rotation steps, each row followed by its count of steps:
The counts run from 0 to 261.
[5.1,-9.5,-21.5,-0.1,3.8,20.9,-24.0,11.5,-3.6,-17.8,6.9,-16.7,8.8,1.7,-1.6,-18.9,-6.5,22.8,-9.1,15.1,30.3,1.9,-26.6,-14.0,20.7,-7.6,4.2,0.6,-0.5,-20.9,12.3,-20.4,23.5,15.4,2.9,0.3,-0.2,11.8,25.2,-27.5,-1.2,9.9,5.3,-14.2]
5
[9.9,4.0,-15.5,-17.5,-11.2,-10.4,-22.7,-9.1,9.5,-10.6,2.5,24.8,-11.9,-21.4,1.4,-30.9,-17.0,3.0,0.9,13.1,13.7,-23.4,1.8,30.9,-1.0,-7.7,2.1,13.4,-6.4,-3.3,15.7,13.7,-27.3,18.4,-5.0,0.6,-11.3,-5.5,14.2,1.2,4.5,-7.2,27.1,-0.4]
1
[6.5,2.1,21.0,-2.7,-2.6,10.5,-18.1,-3.6,8.2,-0.5,-25.8,-5.0,-22.1,10.0,-3.5,-37.8,-4.7,-4.2,-9.4,-7.7,-19.1,-6.9,-4.4,22.4,14.8,7.0,-12.4,14.0,-0.2,0.0,-15.2,-5.7,-23.4,9.5,32.9,-7.8,1.6,-2.4,-14.5,2.8,-16.8,25.2,-10.7,8.3]
181
[-5.7,-3.7,33.0,-27.5,-12.0,-1.1,-25.8,6.7,1.1,10.3,1.7,7.3,-2.7,13.8,30.5,16.7,-7.7,-20.1,-19.6,18.2,-14.9,-2.2,-7.8,-8.0,33.1,-14.8,-12.3,-3.7,-0.2,10.2,1.6,-15.3,6.7,9.4,19.1,-1.4,-0.6,-18.0,-5.7,-1.2,7.0,18.3,6.6,1.6]
19
[-12.3,7.0,0.6,-9.5,0.1,-24.1,3.9,-9.0,-3.2,16.5,23.0,23.9,14.2,-13.3,11.1,38.9,-8.9,-20.7,11.0,1.9,-9.8,6.0,11.4,-5.0,-22.6,1.9,10.2,-6.9,-17.7,3.9,8.8,21.4,-0.4,-6.2,-28.9,5.6,-9.8,-19.5,-3.8,12.8,14.9,-23.9,8.4,-12.2]
40
[-13.7,-4.6,26.9,-20.9,-1.7,-4.8,-27.9,3.9,14.9,-7.5,-5.5,-1.4,3.1,19.3,23.0,15.7,16.6,-7.2,-21.8,5.2,-8.4,-7.0,-22.5,-17.1,38.7,-20.3,-2.3,-3.5,-3.7,4.3,-7.3,-27.0,15.8,2.5,17.0,1.2,5.7,-10.9,7.3,-9.8,-2.9,23.5,-4.7,4.0]
124
[-4.5,4.7,7.6,5.5,14.6,5.6,3.1,-11.1,-4.8,8.2,-0.7,-13.3,-2.9,17.3,25.2,11.4,14.0,-0.7,13.4,-25.1,-18.1,7.0,14.3,-24.5,-9.7,5.8,-6.2,-0.3,7.1,21.4,-26.6,-1.8,14.2,-32.3,24.8,9.0,14.8,-4.6,-26.4,-8.7,-19.0,-1.1,-26.1,-3.2]
249
[-8.7,4.6,-22.6,7.6,-1.1,-2.2,10.8,0.1,-10.6,23.6,12.2,-21.6,9.8,12.4,6.5,-10.5,15.5,-20.6,-3.8,6.6,-28.8,6.3,36.9,3.1,-23.3,-3.1,-11.9,3.2,9.4,21.8,-7.0,14.3,-0.7,6.6,14.4,5.8,3.3,18.7,-19.1,-16.6,8.1,8.9,9.0,-16.7]
195
[4.2,12.7,6.9,-1.3,0.0,-2.6,-3.0,-30.4,9.0,25.1,16.8,8.7,0.6,-9.1,7.3,-35.3,-8.2,-25.6,4.0,-24.8,0.6,2.1,21.3,35.0,-17.1,5.6,1.0,4.0,-1.8,2.6,-2.3,20.3,-9.1,-14.1,-6.2,0.8,-0.5,4.5,-17.0,-9.6,-29.3,-17.6,-10.7,2.3]
95
[-18.4,1.9,1.7,2.9,8.3,2.2,-21.9,-4.1,1.4,-14.6,-16.8,-25.8,0.3,19.9,-14.5,-14.9,31.6,-7.2,-20.1,-1.1,-20.4,-5.0,-24.6,-1.1,31.1,1.4,14.0,13.6,-10.9,-13.9,-13.4,-23.9,-7.3,11.5,5.3,-12.2,11.7,6.3,9.7,-10.3,-1.6,30.2,-4.8,-4.1]
122
[0.9,11.2,-18.5,13.0,-2.5,-0.3,8.8,-8.8,-10.9,21.4,6.4,-4.2,-9.7,1.4,13.6,-16.3,-3.7,-16.1,8.4,2.9,-22.1,-0.7,37.9,9.9,-33.1,7.0,-12.0,11.2,2.9,25.1,-11.4,29.2,-19.8,-2.9,14.4,2.2,-7.3,4.9,-23.3,-1.2,-3.7,-3.4,10.7,-16.1]
88
[2.5,-0.5,-33.9,2.7,-3.2,6.3,-0.7,8.1,-12.7,15.6,28.6,8.2,11.3,-24.1,6.2,-5.6,-26.5,-2.3,6.6,16.5,16.3,-0.2,12.2,-4.7,-19.5,3.8,0.2,3.1,0.1,10.0,20.4,13.8,12.8,6.6,-14.2,7.4,-19.1,5.3,1.8,-9.1,6.6,-24.8,12.9,-31.8]
99
[-1.7,3.6,-5.3,-5.5,13.3,1.3,-15.8,-25.4,8.1,8.5,26.6,-11.2,20.2,-3.0,-2.0,-30.1,7.2,-5.0,-7.8,-19.4,28.8,9.2,-7.9,8.5,2.9,-6.9,18.1,-4.2,-7.6,-18.3,8.7,-1.6,24.4,-14.0,-16.2,6.5,14.1,13.7,5.3,-27.6,-22.9,-18.3,-10.4,4.1]
103
[11.3,-5.1,-10.7,-14.2,-5.8,3.5,-22.2,18.2,-4.3,-11.4,-3.9,-22.6,5.1,13.8,7.1,4.8,-13.1,28.2,-4.4,15.6,13.2,12.0,-10.3,-9.0,10.9,-12.2,-16.6,-11.5,3.3,-23.6,4.6,-13.5,6.9,24.8,33.4,7.3,19.6,-0.9,12.7,-20.5,23.0,21.3,5.1,13.3]
177
[-14.3,5.4,-16.6,4.5,6.9,-27.3,27.2,-16.6,8.3,8.9,8.7,8.4,21.2,-11.7,-24.3,6.2,1.1,-13.8,10.8,-15.1,-16.4,7.9,18.0,16.0,-29.0,8.2,15.6,-6.8,-9.8,-14.5,-4.4,18.1,0.0,7.4,-27.1,-0.3,5.4,8.6,2.0,0.7,15.1,-21.1,-9.9,2.5]
42
[-8.1,-3.5,10.9,9.5,6.5,6.6,30.1,23.4,-3.0,15.5,-4.2,4.9,12.4,-5.3,-14.7,27.4,-22.0,-13.5,13.3,4.8,-33.6,6.6,7.1,-14.5,-16.6,17.1,-8.7,-8.9,5.1,0.2,-0.3,-3.7,11.5,16.3,5.8,-5.6,-15.2,-8.4,-19.2,18.1,24.1,-3.1,-26.6,-17.3]
139
[2.9,-9.4,-19.1,-14.2,3.4,-12.1,-34.7,-7.4,8.7,-31.4,-4.3,14.8,-3.1,3.3,20.2,15.6,9.6,31.2,5.5,2.7,21.2,-18.9,-16.2,-25.1,12.2,-14.7,17.1,5.0,-3.2,10.1,-4.2,-4.9,8.1,-4.2,3.5,17.3,-4.8,-16.1,25.3,-7.1,0.8,-9.1,6.0,-7.3]
58
[7.0,11.0,-19.5,8.4,7.1,-4.6,-15.4,-28.5,-9.1,12.0,17.3,5.8,-6.9,-8.3,20.7,-2.9,-3.2,-2.5,20.1,-14.3,0.0,-2.9,18.1,1.8,-30.8,9.8,13.3,11.3,-13.2,10.2,-8.1,28.0,-22.0,-27.3,-7.8,7.0,-3.7,-12.6,-11.7,3.7,-15.8,-21.3,13.8,-10.7]
260
[-14.7,2.3,3.8,21.8,8.8,12.3,28.0,6.2,-3.9,18.7,2.2,0.7,7.0,-11.6,-25.0,4.6,-13.6,-27.5,5.4,-4.5,-32.7,4.9,8.9,3.6,-14.5,24.9,6.4,7.9,-7.8,6.9,4.4,0.5,2.7,8.4,-17.0,-12.7,-16.8,4.6,-18.6,12.2,3.4,-7.5,-22.2,-26.9]
34
[-1.5,-4.2,-19.2,-7.9,6.1,-4.3,-28.4,-18.1,17.4,-36.0,-10.3,15.1,-4.1,4.3,13.4,-1.2,20.7,27.9,7.2,-12.0,18.7,-24.4,-14.1,-14.0,10.6,-15.0,19.3,4.6,3.2,7.7,-15.2,-12.2,5.2,-10.3,-0.2,15.8,1.3,-1.2,27.7,-15.5,-11.9,-14.6,-3.4,0.1]
57
[-6.8,9.5,21.0,-9.0,0.4,-25.2,-7.1,-11.3,2.8,2.0,-18.3,-4.7,-12.7,19.2,17.1,23.1,18.3,-11.5,6.3,-12.7,-36.8,-0.1,14.3,-2.5,-0.9,-6.4,-6.2,0.0,-4.3,9.4,-29.2,8.5,-23.1,-4.9,25.1,0.0,20.4,-17.7,-14.2,11.7,9.5,15.7,0.2,16.4]
241
[-9.9,-5.0,-43.2,-0.5,-2.7,-11.4,-3.9,-2.8,6.5,-13.7,3.0,-4.7,9.9,-6.4,-17.2,-32.7,15.4,6.3,-12.2,10.1,11.8,-12.4,6.6,19.1,-3.2,-7.2,16.9,8.0,4.3,-5.4,7.3,6.8,1.4,23.7,-11.5,7.2,-2.9,27.5,31.0,-24.6,7.2,-6.0,13.6,-7.4]
109
[-2.7,-7.3,6.9,-1.9,-1.3,1.0,21.9,28.8,-0.1,4.0,-9.8,2.3,8.8,3.0,0.5,31.5,-23.2,5.7,11.7,9.7,-21.9,10.3,10.0,-18.8,-14.9,3.4,-24.6,-16.1,14.4,-2.0,-4.4,-3.3,13.2,18.5,29.9,3.6,1.2,-10.4,-13.5,5.3,29.9,1.4,-24.0,1.2]
244
[13.6,1.5,0.5,15.8,15.1,26.4,-3.1,-6.2,-10.3,10.7,14.9,12.8,-0.4,-10.9,14.2,0.3,-25.0,3.9,19.8,-16.0,5.0,3.3,0.2,-19.4,-16.3,21.5,0.7,6.8,-3.3,10.2,2.9,2.5,12.1,-29.2,-4.8,6.3,-16.4,-13.4,-18.6,7.1,-29.0,-28.5,-18.8,-27.4]
258
[-15.8,-0.4,-16.5,6.6,14.9,-13.7,25.5,-13.5,20.4,-0.7,6.7,-0.3,22.0,-8.4,-26.7,-8.7,4.7,-2.4,15.6,-22.4,0.0,2.2,14.8,7.1,-23.0,4.1,15.8,-9.1,7.8,-12.4,-5.1,11.1,19.2,5.9,-24.4,3.8,3.7,19.3,10.0,-9.5,4.9,-27.9,-29.9,4.8]
43
[9.6,-9.0,-6.5,0.0,3.8,20.6,-38.7,9.3,-8.9,-10.8,7.8,-11.2,2.1,-2.8,-2.2,-14.5,-16.7,13.0,-16.1,14.4,25.2,-0.8,-32.4,-8.1,29.6,3.2,7.5,6.2,-11.8,-21.5,19.5,-22.9,9.6,10.8,-3.1,-7.7,-2.2,-5.7,14.4,-10.5,-6.0,16.0,6.0,-11.8]
6
[-3.0,-0.9,-22.2,-14.7,6.2,-24.7,3.9,-7.4,13.1,-19.4,11.5,8.4,27.6,-11.9,-0.8,20.3,-4.0,19.1,13.5,-1.4,27.3,-2.5,-4.0,-12.0,-9.9,-13.2,13.9,-21.2,0.4,-24.0,6.5,7.0,21.1,8.4,-13.9,16.3,8.6,-0.8,30.7,-9.9,16.7,-28.4,-1.5,12.7]
51
[-17.0,-3.9,10.1,-9.6,-1.6,-3.8,33.0,22.2,5.8,27.5,10.6,7.9,24.5,-6.6,2.6,27.6,-17.0,-25.5,4.1,13.1,-21.1,12.2,15.5,-8.9,-13.7,-2.9,-18.8,-15.8,11.3,8.8,6.5,0.2,25.9,16.4,1.2,3.8,-10.1,-0.8,-13.2,1.5,26.7,-11.6,-19.5,-12.6]
32
[1.6,10.1,2.9,12.0,8.4,7.4,9.1,-5.1,-15.7,19.8,-1.2,-35.1,6.8,18.7,-8.2,-7.1,-10.4,-8.1,-1.4,-11.3,-27.6,27.6,17.1,2.8,-16.8,14.9,-13.6,-1.0,-1.3,-20.3,-11.6,4.7,-10.5,1.0,25.3,-4.2,21.4,2.2,-26.2,-7.3,7.2,17.2,-13.8,13.3]
82
[7.6,0.5,-3.4,-5.1,-9.2,12.7,-4.9,19.9,-4.2,-0.5,-6.5,1.3,-7.6,11.4,35.9,15.4,-5.9,9.6,5.5,16.3,-13.5,-1.6,13.6,-23.1,-5.3,-8.8,-26.1,-3.9,15.8,31.4,-13.7,1.3,6.6,6.8,48.3,16.0,-8.2,-7.1,-15.3,-4.8,9.1,11.7,-0.3,-10.6]
78
[-16.5,10.0,18.1,-11.8,-3.6,-15.6,1.0,-16.7,1.8,26.8,7.6,-5.7,4.2,15.3,22.4,11.5,25.8,-39.3,-8.4,-8.1,-37.0,5.7,21.8,7.9,-5.5,-7.7,-3.8,2.7,-5.2,16.8,-16.3,12.2,-6.0,-8.2,5.2,1.3,9.9,-4.5,-18.3,0.7,0.2,7.1,-4.3,0.7]
29
